One hidden turn or mirror swaps the rows below in pairs. Which row is each named row swapped with?
The rows were stretched afterwards, more along some directions than others.
davep: [ -3  -5 -16 -22  -5  25  -6  -7 -20 -18  23   8   8  -1   7 -11  -2  -1
   5   1 -11  25   4  -1   2   9  -1]
bulu: [  5  -3  -8   2   6  -6 -19   7   0  -7   1   1  10   0 -11  -8 -12  -5
  -8   2 -21   5   2 -20 -10   4  -7]
vosa: [ -3 -10 -13 -20  -8  22  -4 -11 -18 -15  21   6   9   1   3 -10  -2   6
   9   0 -15  28  -1  -1   2   9   7]
Momut: [  0   1   0   1  -1  16 -20 -13  12 -14   6   4   4   7   4   1  -5  -9
   0   3  -4  -4   3  -2  -9  18 -28]
veg: [ 11 -20  -1  -3   1 -19  14  23 -17   9  -1 -19   3 -24 -11 -17 -10  16
  18  -3 -24  -6 -19 -10  -4  -4  14]
bapo: [  9 -24   7   4 -10   3   0  21  12   6   8  13 -19  -2  13 -35  -9  11
 -10   2  -1 -15  -6  13   3   2   3]
biven: [  1  -5  -1  -6  14   3   0  13   6  -9 -11   6  15  -3  -4  -1   6 -16
 -11   3   6  -2  14  -6   8  -3  -9]
Vinov: [  9   3  23  16  16  -4   2  14  -2  11  -6 -13  18  -3  17   1   6 -10
  -7   6   4  -9   5 -11   4  28   4]
dak: [ -3  -8 -11 -19  -5  25  -8  -8 -16 -15  26  15   4   6  12 -19  -5   0
   2   2 -18  19  -1   2   4   9   3]
kep: [ 12   0  20  16  14  -4   4  12  -2  12   2  -9  15   0  20  -5   5  -6
 -10   3   1  -5   3 -10   5  25   4]
Lilot: [  6 -23  -3  -9  -3 -11   8  18 -14   8   5 -18   0 -20  -8 -19  -9  18
  14  -6 -30  -1 -20  -8 -10  -1  12]
med: [  6 -23  -4  -7   2 -12  12  28 -16   8  -2 -18   2 -22 -12 -12  -8  17
  11  -8 -22  -5 -16  -8  -3  -4  20]
Suga: [  3  -8   6  -6  10  -3   5  18   7   0 -11   1  19  -3  -1   3   3  -7
  -9   6   6  -9   5  -5   3  -2 -14]
meva: [ 22   0  21  -6   7 -13  -2  20 -23   9  -4   6  -6   5  18   8   2  10
   2  18   7 -15  -5  18 -11   1   7]
biz: [ 13 -14   4   2  -5  -9  23  31 -10   9   2 -12  -2 -16  -4   5   1  21
  -9   2   1  11 -16 -11  -7   4  -3]
zopu: [ 12   4  21  17  14  -5   8  15  -3  13   1 -17  16  -3  20   0  10 -10
  -9   6   8  -1   6 -12  -3  28  -1]
Lefe: [ 16 -12  -9   3 -11  -1  16  20  -9   8  -7  -9  -5  -6 -12  14  -6  27
  -9   5  11  10 -19  -4  -8   2   3]
Suvev: [  8 -31   8   9 -10   4  -2  17  15  10   7   9 -17   4   9 -35  -9  13
 -12   0  -4 -16  -5  13  -4  -1   3]
gon: [ 20  -7  12 -10   3 -14  -2  21 -20   5  -5  10  -9   5  14   3  -3  16
   8  22   4 -15 -10  17  -7   0   9]
Gevo: [ -6  -4  -1   7   4  13 -14  -5  18 -10   2   1   6   8  -2  -2  -7  -9
   2   0  -8  -6  -1  -8 -10  20 -33]
zadaz: [  9  -3 -10 -11  -1  -5 -12   5  -3  -8  -4  -5  13  -4 -19  -1  -8  -1
  -7   4 -18   7  -1 -21 -12   4  -4]
fup: [ 20   3  15 -10  11 -18  -4  27 -21   9  -6   8  -8  -2  16   6  -2   7
   8  19  -1 -18  -8  12  -7   3  13]
bemir: [  6 -21  -1 -10  -1 -14  12  23 -15  10  -2 -18   5 -21  -4  -8  -5  15
  14  -7 -24  -6 -15  -7  -5   0  20]
Dem: [ -4  -1 -11 -21  -5  20  -6  -7 -16 -15  25  14   6   0  14 -12  -2  -1
   4   6 -18  17  -2   2   3  10   1]
Sim: [ 20 -10  -4   6   5   0  10  11 -15 -11 -13 -12   4  -6 -14 -12   4   9
   0  -2  -1  14  -4  -2   2  -3  26]
fiken: [ 12 -27  12   4  -9   2   0  25   9   6   9  15 -17  -3  11 -44 -14  12
  -8   2 -13 -15 -10  15   1  -1   5]
zevi: [ -4   2   8   5   5  12 -15  -2  14  -9   3   0   7   5   1   0  -6 -12
   2   1  -5  -8   3  -7 -10  20 -36]
Pelo: [  6  -7  15 -11   3 -14 -15  42   4   9   4  30 -12  -5  20 -24 -15   3
 -19  10 -21 -25  -1   5  12  -5  21]
kudo: [ 41 -14  10  12  -2 -20  -1  20  -8  21  -6   8 -15  -2   9  -5  -8  33
   0   6 -17  -5 -15  15  -2 -13  -2]
biba: [  5 -11  10   2  -2  -8  27  33 -12  10   0 -13   3 -13  -6   6   2  17
  -6   0  12   9 -17  -9 -10   4   1]
Rinen: [  3  -6   4  -6  11  -2  10  17   1   0  -9   1  16  -8  -1   5   8  -8
  -4  -1   5  -5   5 -11   2  -6 -13]
vekir: [ 36  11   9  -6   0  -2   2  16 -11  -9   8   0  -2  -1   5 -17   4  -3
  -8  11   5   4   0   8 -17   1 -20]
nalip: [ 10 -12   3   1  -6  -6  24  29  -9   8  -1 -11  -3  -9  -6  11   1  20
 -13  -1   4   9 -18  -9 -10   2  -1]
zosok: [ 15 -16   1  -9   2 -15  12  24 -21   5   1 -21  -1 -25  -8 -18  -7  14
  15  -2 -22  -5 -17  -7  -7  -4  11]
Sofug: [  2 -10   5 -10   9  -1   7  14   5  -2  -5   2  15  -3   2  -2   8  -9
  -7   2   6  -5   8  -9   5  -3 -13]
gibo: [ 11 -31   7   9 -14   2  -3  19  13   6   9  12 -17  -1  11 -38 -14  16
  -9   1  -7 -12 -10  13  -1  -1   2]
vip: [ -7   2   8   6   7  12 -16  -1  19 -11   1   2   9   3   5   2  -7 -15
   0   5  -7 -13   1  -9  -8  23 -30]
Pov: [  2  -3  -9   8   2  -8 -17   9   7  -1  -7   1  11  -1 -14  -5 -12  -6
  -8   4 -19   1   5 -20  -6   9  -6]
Manan: [ 21 -13  -9   7   1   4   5   9 -21  -8  -5  -5   3  -2 -13 -15   2  10
  -2  -7   0  20  -1   4   2  -4  23]
vin: [  0   3   4   1   6  10 -18  -8   4 -12   6  -1  10   0  -1  -2  -7 -13
   5   5 -10  -7   1  -9 -14  19 -34]
sasik: [  5 -15   6 -13   0 -18 -19  41   1   8   0  34 -19   0   8 -33 -21  14
 -14   7 -25 -23  -4  10  11 -12  20]
garen: [ 16  -8   0   5  -5  -6  19  26 -11   7  -8 -11   2 -12 -11  17  -4  19
 -13   2  10   6 -15  -6  -6  -1  -2]
Zir: [ 22   3  14  -8  11 -13  -1  27 -22   6  -9   2  -6  -5  10  10   0   6
   9  19   7 -18  -5  14  -7   3   7]
zit: [  2   9   4   3   4  10 -15  -8  11 -12   3  -4   5   2  -2   9  -5 -12
  -1   5  -7  -6   0  -4 -15  18 -36]
Taviv: [ 22 -10  -6   4   3  -1   3  10 -20  -7  -3  -3   2  -4  -8 -20   1   8
  -1  -5  -6  21  -3   0   3  -3  29]
pufos: [ -5  -6 -10 -22  -6  23  -7  -8 -14 -13  26  12   7  -1  14 -19  -6  -5
   7   0 -20  18   1  -4   5  13  -2]
Veke: [ -1   4 -14  -3  10   3 -19   5   2 -13  -3   2   8   2 -13  -8  -7 -14
  -9   4 -16   2  10 -20  -9   7  -9]
tolu: [ -1 -11   4  -6   7  -4   3  21  12   2 -14   2  21  -3   2  -4   2  -8
  -5  -3   1 -12   6  -9  10   3  -9]
lolel: [  6 -33  11  11 -10   2   0  22  19  10   4   7 -16   5  11 -36 -14  14
  -8   0  -6 -18 -11  12  -1   5   8]
galus: [ 46 -12   9  10  -3 -21   3  16 -10  19  -3   1 -16  -4  10  -8  -6  34
   3  12 -15  -4 -17  16 -11 -11  -9]
fune: [ -3  -6   4 -17  -3 -15 -16  36   3   8  -7  29  -7   2   2 -15 -14   7
  -9   9 -19 -22  -3   3  12  -8  21]
Laga: [ -2  -4 -18   2   3   0 -12   3  11   2  -1  -4   4   7  -8 -13 -11  -8
  -7  -3 -22  -3   1 -26  -3  12 -16]
buro: [  8 -32   9   8 -11   2  -6  14  16  10   9  16 -16   9  12 -38 -14  10
 -14   2  -6 -18  -5  16   4   0   6]
kaled: [  3 -13  -4 -14  -8  -7 -14  26   9  10  10  27 -19   6  14 -36 -16  11
 -14   4 -25 -13  -6   5  13  -3   4]
Vez: [ 26 -11   6  11   7  -3  11  11 -17  -4 -11 -16   4  -2 -14 -12   5  10
   2  -1   2  14  -3   2  -6  -5  18]
lovev: [ -4  -5 -16  -1  -2  -7 -10  10   0  -3  -9  -3  14   3 -21  -7  -9  -5
  -5  -3 -15   3   3 -24  -6   3   4]
lan: [ 24 -12  12   8   8 -13 -11  23  -9  15  -7  15  -4   8   0 -10 -11   7
 -16   1   3 -29  -9   0   9  -1  22]
zade: [ 33   4   2  -6  -5  -1   5  14  -9  -7   4  -5   3  -1   2 -16   0   7
  -2   8   7   6  -4   8 -16   1 -15]
zomo: [ 43 -16   6  11  -7 -14   3  21 -10  15   0   2 -17  -5  10 -15  -6  36
  -2   6 -19   5 -18  17  -8 -11  -1]
pidu: [ 20 -15   3   7   5  -8 -11  16  -7  14 -11  12   1   9  -3  -4 -13  13
 -14   0   6 -27 -10   1  12   0  28]
sagob: [ 12   1  21  15  17  -5   0  15  -4  13  -1 -11  17  -2  22  -1   3 -10
  -5   6   4 -11   5 -14   4  27   0]
las: [  3  -6  12  -6   0 -18 -20  38  13  11  -6  32  -8  -2  11 -16 -17   4
 -14  11 -26 -27  -1   5  13  -3  11]
bazo: [ 15  -7   2   2  -2 -12  15  34 -13   7  -7  -5  -9 -11  -8  15  -5  20
 -11   7   7   2 -16   1  -9  -2  -1]
bemu: [ 44 -18   8  11  -7 -17   2  17  -8  16  -6   3 -16  -1   6 -10  -8  36
   4  11 -17   1 -16  19 -12 -13  -9]
tolo: [  1 -11   5  -6   9  -2   6  20   9  -1  -5   5  15  -7   6  -1   7  -9
  -7   1  -7  -5   6 -14   7   2 -15]
Dafa: [  4 -16   8 -19  -6 -11 -15  33   5   7   0  30  -2   2   9 -22 -16   7
 -18   4 -25 -18  -4   1  12  -4  21]
bezo: [ -7 -11   7  -9   0  -9 -18  34  12  12   1  27  -5   0  10 -24 -19   7
 -13   2 -20 -18   2   5   9  -3  12]
vafi: [ -6  -4 -14   4   5  -2 -20   4   7   2  -5  -1  12   1 -14   0 -14  -4
  -8  -5 -18   0   6 -21  -9   7  -6]

lan is swapped with vekir
Laga is swapped with kaled
zade is swapped with pidu

